50 stands for zero in the data rows.
Some points, each followed by its number:
array([58, 56, 52, 62, 68, 42, 50, 52, 36, 58, 76, 47, 37, 43, 54, 64, 56, 56, 29, 54, 65, 35, 41, 57]) 0
array([37, 51, 65, 55, 42, 66, 51, 51, 44, 84, 46, 42, 43, 56, 39, 56, 51, 50, 58, 54, 49, 45, 55, 70]) 1
array([42, 47, 68, 52, 44, 68, 44, 64, 75, 24, 44, 60, 39, 63, 44, 34, 33, 49, 57, 36, 33, 49, 56, 59]) 2
array([43, 32, 46, 70, 41, 65, 46, 69, 64, 59, 25, 58, 71, 50, 54, 57, 46, 40, 45, 71, 51, 57, 61, 83]) 3
array([51, 47, 58, 53, 66, 58, 49, 33, 75, 19, 58, 37, 42, 45, 52, 37,  4, 47, 85,  0, 84, 41, 54, 36]) 4
array([52, 51, 61, 69, 36, 59, 54, 78, 59, 76, 28, 44, 52, 54, 49, 39, 48, 50, 52, 67, 32, 55, 59, 80]) 5
array([40, 61, 83, 57, 73, 62, 48, 52, 54, 29, 37, 60, 39, 66, 53, 47, 41, 50, 55, 23, 49, 54, 47, 50]) 6
array([53, 53, 68, 58, 27, 59, 62, 57, 68, 44, 10, 58, 54, 56, 43, 35, 37, 39, 54, 64, 39, 70, 70, 64]) 7
array([39, 55, 53, 56, 72, 53, 48, 43, 41, 51, 60, 44, 35, 62, 53, 51, 43, 32, 62, 34, 62, 37, 46, 41]) 8
array([57, 51, 61, 34, 47, 55, 44, 68, 61, 31, 12, 53, 77, 38, 52, 46, 45, 32, 52, 61, 33, 59, 49, 59]) 9
array([69, 48, 45,  6, 64, 25, 51, 82, 49,  2, 29, 37, 10, 26, 44, 56, 46, 72, 37, 70, 46, 82, 67,  4]) 10
array([59, 44, 32, 32, 59, 44, 56, 17, 62, 17, 72, 75, 76, 45, 87, 68, 90, 44, 27, 50, 28, 56, 34,  5]) 11
array([43, 82, 75, 52, 35, 60, 49, 44, 44, 18, 74, 33, 28, 69, 60, 94, 70, 53, 31, 57, 75, 46, 33, 17]) 12
array([75, 61, 41,  0, 37, 37, 60, 25, 54, 44, 73, 56, 49, 27, 62, 51, 56, 42, 64, 62, 60, 74, 48, 40]) 13
array([42, 43, 76, 39, 32, 68, 50, 65, 69, 47, 31, 50, 60, 55, 40, 26, 48, 58, 60, 73, 21, 62, 62, 80]) 14
array([47, 42, 30, 53, 44, 64, 51, 49, 46, 45, 51, 74, 57, 62, 41, 44, 54, 54, 59, 67, 32, 39, 57, 86]) 15
array([78, 37, 33, 31, 62, 66, 55, 40, 43, 44, 57, 65, 40, 52, 43, 42, 68, 61, 13, 58, 58, 30, 39, 53]) 16
array([44, 55, 42, 74, 76, 50, 47, 49, 42, 99, 98, 41, 20, 47, 55, 55, 52, 54, 53, 60, 58, 27, 65, 87]) 17
array([ 7, 38, 31, 26, 10, 66, 74, 78, 93, 22, 50, 63, 99, 14, 99, 24, 55, 73, 92, 88, 17, 85, 57, 28]) 18
array([59, 43, 73, 46, 52, 34, 40, 17, 47, 29, 47, 43, 34, 31, 33, 44, 16, 53, 38, 14, 99, 35, 43, 25]) 19
array([44, 76, 43, 11, 48, 59, 66, 60, 87, 42, 12, 76, 92, 57, 46, 43, 45, 39, 99, 47, 15, 50, 32, 69]) 20
array([41, 25, 50, 55, 54, 45, 66, 57, 33, 39, 54, 60, 43, 58, 41, 61, 69, 51, 28, 55, 56, 54, 32, 50]) 21
array([47, 61, 65, 74, 34, 56, 43, 69, 42, 99, 44, 40, 40, 42, 45, 41, 42, 56, 57, 67, 25, 55, 65, 79]) 22
New points follow, each followed by the number of its nearest point above, looking only along the 7 directions in which the numbered points spread most.
array([55, 61, 50, 48, 27, 30, 30, 41, 22, 24, 52, 53, 44, 43, 63, 81, 56, 63, 30, 43, 63, 48, 50, 37]) 21
array([99, 99,  0, 33, 26, 16, 67, 62, 93, 17,  0, 22, 99, 66, 48, 46, 33, 57, 41, 99, 27, 99,  0, 11]) 9
array([45, 52, 74, 42, 61, 48, 39, 48, 51, 66, 47, 43, 51, 56, 46, 53, 47, 60, 56, 53, 45, 50, 52, 60]) 1
array([21, 51, 70, 57, 37, 54, 42, 63, 48, 99, 46, 39, 42, 47, 35, 51, 44, 54, 66, 59, 39, 67, 46, 75]) 22
array([49, 55, 46, 70, 78, 44, 48, 47, 42, 89, 99, 39, 14, 49, 55, 56, 51, 52, 57, 59, 60, 25, 61, 74]) 17
array([47, 47, 64, 57, 36, 72, 42, 68, 88, 34, 22, 44, 46, 74, 46, 38, 39, 40, 54, 37, 26, 49, 54, 57]) 2
array([58, 74, 67, 32, 33, 12, 45, 43, 15, 30, 26, 51, 65, 27, 24, 75, 32, 52, 59, 42, 73, 81, 35,  0]) 10
array([48, 42, 52, 41, 62, 29, 79, 39, 56,  3, 52, 49, 52, 49, 47, 68, 57, 38, 24,  0, 97, 31, 33, 13]) 19
array([41, 52, 75, 55, 35, 50, 51, 59, 53, 85, 25, 35, 57, 45, 60, 43, 46, 48, 63, 61, 28, 65, 52, 67]) 5
array([93, 79, 10,  0, 52, 99,  5, 78, 74, 35,  0, 83, 99,  0, 88,  7, 10, 52, 53, 40,  0, 99, 27, 66]) 20
array([57, 44, 55, 49, 44, 41, 36, 27, 60, 11, 62, 57, 39, 44, 40, 45, 42, 28, 99, 33, 67, 56, 76, 31]) 4
array([55, 50, 35, 64, 46, 32, 38, 49, 42, 48, 72, 51, 61, 50, 71, 73, 69, 55,  0, 69, 51, 19, 47, 42]) 21
array([56, 67, 32, 40, 46, 65, 67, 35, 56, 19, 46, 50, 75, 48, 52, 53, 48, 58, 65, 72, 17, 56, 33, 59]) 9
array([49, 49, 54, 41, 55, 51, 44, 66, 43, 53, 51, 53, 59, 41, 44, 57, 49, 38, 18, 65, 40, 42, 49, 59]) 21
array([23, 39, 54, 23, 51, 29, 73, 42, 53, 45,  6, 59, 33, 39, 20, 60, 81, 33, 77, 35, 39, 99, 28,  0]) 9
array([72, 63, 62, 45, 54, 68, 61, 39, 94, 14, 49, 71, 68, 38, 42, 11, 34, 33, 73, 31, 15, 71, 49, 50]) 9
array([37, 46, 27, 53, 66, 49, 36, 41, 50,  3, 42, 66, 59, 61, 51, 47, 32, 57, 54, 65, 27, 49, 66, 52]) 2
array([47, 48, 59, 68, 55, 51, 42, 66, 50, 91, 40, 44, 52, 34, 47, 59, 65, 40, 44, 54, 43, 47, 54, 54]) 1
array([42, 54, 41, 71, 76, 49, 46, 46, 40, 92, 99, 41, 15, 47, 58, 59, 54, 58, 54, 55, 60, 22, 57, 75]) 17
array([52, 14, 42, 39, 29, 54, 50, 72, 42, 61, 38, 51, 83, 65, 40, 12, 40, 29, 34, 74, 36, 64, 65, 67]) 3
array([39, 66, 58, 25, 17, 57, 50, 38, 82, 19, 50, 51, 32, 47, 29, 29, 17, 50, 99,  4, 72, 47, 51, 46]) 4
